A single turn carries every row of the set below to another of its rows. Some are shown first; where does it send the rows asked next?
vafub: [ -1.4 -15.3   6.9 -33.5   8.7   7.3   4.1   8.2  16.1   9.9  -7.9 -10.3
  -9.1   8.3 -13.7   1.6   2.1   1.3  33.3]
zekin: [-11.3  13.4 -20.3  -8.3  10.9  24.5 -22.7  15.5 -11.1   8.7 -20.0  -4.2
  11.0  11.0  -9.2  -6.0   1.3  -7.7  -2.3]
reru: [-33.7  23.4  -4.3 -16.7  23.4   8.8 -27.1   8.3  -0.8  16.1 -14.3  -5.2
   9.9  -4.3 -11.8  -8.2  17.2  -8.5   0.9]
badol: [-20.2  -6.8   1.2   8.5   5.8  15.2  -8.1  23.0  38.0   7.1 -11.7 -55.7
   7.0   9.8 -22.4  -4.8   8.7 -21.2  37.2]
Reb: [-14.4   1.3 -22.7   9.4  -6.1  16.2 -10.5  28.8  19.5 -13.3 -18.4 -25.8
  -0.7  -0.2 -32.5   0.8   3.7 -26.0  11.9]
Rig: [-31.6   8.6  -2.4 -29.9   8.8  13.7 -24.8  35.0  -2.0  46.5  -7.0 -17.5
  13.2   6.5  -3.5  -8.4  -3.5  -1.1  30.1]
lig: [  5.7  -6.6   7.3 -21.3   1.0   4.4  14.1  13.7   4.4   9.3 -10.2 -11.7
   4.5 -16.2 -28.2  -6.9  -5.6  -8.5  34.0]
tado: [-29.7  -9.6   3.9  -5.0  18.1  14.8  -6.4  29.6  30.0  23.0  -4.3 -56.4
  16.4   4.3 -16.1 -11.2  -1.3 -23.9  44.0]
Guzap: [-14.7  21.7   3.9   6.1  17.3  23.6 -22.9  -0.3   0.1   6.1 -29.2 -22.0
  14.2   5.5 -10.3  -9.5  16.0  -6.0  14.4]
kure: [  7.7 -13.1   2.8 -32.5  17.0   5.3   7.8  11.1   8.6   8.0  -2.0 -10.5
  -7.9   1.3 -15.5  -4.3   0.5  -8.8  34.1]
zada: [ -8.3  17.4 -32.6  -6.8  12.2  26.0 -15.6  20.7   3.6  -6.9 -19.5  -9.3
   1.7   6.5 -13.0  -1.0  14.2 -19.9   9.7]
Vipev: [-41.5  -2.4  -2.4 -27.9   5.2   8.7 -16.2  47.1  17.5  43.2  -3.5 -31.8
  10.7   0.2 -16.3  -6.1  -4.8  -9.4  39.9]
sula: [-20.3  -1.8 -28.2  -3.6  -7.5  13.6   4.8  39.2  29.2   0.2  -9.4 -39.5
   7.5   1.5 -28.9   1.5  -0.9 -32.5  28.6]
Zet: [-14.5  10.4 -24.8  -1.8   8.0   9.6  -3.0  12.7  21.3   1.3 -13.8 -36.2
  -1.8   8.7 -23.3  -1.0  27.1 -21.0  -3.2]
zera: [-27.1  19.5 -19.3 -18.7   5.7  21.4 -19.9   8.3  -7.2   6.9 -28.2  -0.9
  11.9  17.6  -6.7   1.6  -0.6  -9.2   9.0]
goli: [  3.7  -3.8  11.3 -18.6   3.8  12.7  11.5  20.4  12.1  10.9  -7.7 -10.2
   4.1 -27.1 -25.9  -8.1   4.5  -1.1  34.3]
nesi: [-27.1  -0.2  15.3  -9.9  19.1  11.1 -22.9  28.4  16.0  35.3  -4.6 -43.3
  17.8   2.7  -5.9 -18.5  -1.1 -16.8  46.6]
gotiv: [ -9.3   1.6 -18.0   2.7  -2.6   5.9  -6.8  29.3  33.5   8.6  -2.7 -45.9
   0.2   6.1 -20.6  -6.9  19.5 -27.8   5.7]
giz: [-37.5  -7.2  -5.7 -10.5  -6.5   6.7 -12.6  50.0  32.2  24.2  -3.7 -39.2
   2.1  -7.0 -27.3  -2.4  -0.5 -18.3  40.7]
Tolu: [-24.3  23.2 -15.6  -6.3  12.0   5.6 -17.9   3.6   8.6   6.4 -22.3 -14.8
  -0.4   7.0 -18.3  -2.6  25.8 -11.5  -3.6]
dagi: [-21.5  -2.4 -10.4  -7.4  -9.6  12.9 -11.7  54.3  32.5  18.8   4.9 -38.3
   8.5  -7.7 -19.2  -6.9   2.1 -27.2  41.0]
fovos: [-11.6   3.7  -9.5  14.2  15.4  28.2  -9.3  17.3  30.5  -6.0 -16.4 -47.3
   5.1   3.4 -21.6  -7.6  20.1 -19.4  23.5]
Seg: [ -7.6  10.7 -22.3   5.2 -15.1  12.6 -14.3  24.3  19.9  -8.2 -19.2 -26.8
  -2.5   8.6 -22.2   6.8  13.7 -25.7  19.0]
setup: [-16.8  13.6 -11.0  10.2  17.2  27.4  -6.6   1.0  14.9  -6.0 -29.4 -32.0
  11.5   7.9 -22.0  -5.9  16.9 -11.8  12.8]
Bopu: [-29.7  -9.0   3.3 -13.0   6.1   3.4 -13.6  39.6  25.5  29.3  11.3 -37.6
  21.9  -7.5 -13.4 -15.4  -7.5 -27.1  19.5]
lotop: [ -7.2   9.7 -20.6   6.1   0.6  22.7 -18.6  17.8   2.7  -9.0 -22.8 -11.0
   2.1   6.5 -21.8  -1.1   7.4 -19.5   0.4]
tapo: [-22.6  13.5  -7.4 -21.7   8.6  17.1 -26.5  17.7 -13.0  33.0 -19.5  -7.1
  15.2  13.1   0.0  -7.7  -3.5   0.0  11.0]
gaz: [-32.1   8.4  15.1 -12.2  21.7  12.8 -19.3  11.2  -2.4  34.0 -14.4 -32.8
  28.0   7.0  -4.7 -14.8  -6.3  -9.5  35.5]
besal: [-26.3  -6.4 -16.9   3.1  -4.0  14.2  -9.5  44.1  33.4   2.6  -8.3 -36.9
   0.3  -7.2 -35.3  -1.0   3.8 -26.8  29.1]
Firi: [-27.6  22.2  -0.9 -22.7   6.0  18.9 -34.5  25.9  -3.2  26.6 -12.6   1.6
  13.2   6.1   3.0  -5.7   2.7  -3.1  23.9]
povi: [-46.0  14.0   6.9 -22.1  18.2   4.3 -25.2  15.4   0.5  28.7  -7.4  -7.3
  21.6  -7.0  -9.7 -12.6  -3.1  -9.9   9.0]
numak: [-21.1  -9.6  -5.8  -3.8  -7.3   0.1  -2.9  35.4  35.0  18.9   6.5 -50.0
  12.4   0.9 -21.0  -7.7   1.5 -30.5  15.5]
Guto: [-39.2   8.3  -6.7 -30.2  14.3  21.0 -18.5  37.4   6.1  35.5  -3.7 -14.8
  24.9  -2.6  -1.3  -7.5  -9.5  -9.4  32.1]
peti: [ -5.7  -5.3  16.1 -19.7  -2.3  11.1   8.5  17.5  22.2  10.9 -12.6  -7.0
   5.1 -19.3 -23.0   0.8   6.7  10.7  34.2]
nas: [ 13.4  -7.1  10.8 -21.3   1.8   1.0   6.4  14.6   3.4   8.7  -4.7 -12.5
  -6.6  -6.5 -19.7  -8.6   2.2 -11.5  35.3]
giba: [-23.6  18.8   4.6  -8.8  31.8  25.6 -19.3   7.3  -8.8  21.9 -21.1 -19.3
  23.3   1.0  -3.2 -19.2   5.1  -7.0  22.8]
pigut: [-11.0 -11.1   8.5 -29.4  11.4  18.5  11.9  13.8  26.6  11.5  -8.6  -6.4
   2.3 -12.0 -20.1   2.0   5.9  12.0  32.9]
koz: [ -2.8 -10.3   8.1 -30.6  10.7  14.0   0.9  14.9  26.2  12.1  -4.0  -8.5
  -6.2  -1.2 -12.6   1.2   9.8   9.4  33.3]
rim: [-40.2   2.4  17.5 -16.6   9.8   0.2 -25.1  31.3  12.1  38.0   5.1 -21.9
  23.3  -9.6  -7.2 -15.4  -7.6 -19.2  20.6]
Sevu: [-38.8   0.2   2.8 -19.2 -11.9   6.1 -16.2  43.7  23.9  35.3  -4.7 -29.1
  19.1  -0.3 -11.1   0.4 -13.6 -15.3  41.2]

Seg -> Firi
rim -> gotiv
Now find these:
pigut -> lig
giba -> tado
Vipev -> Reb

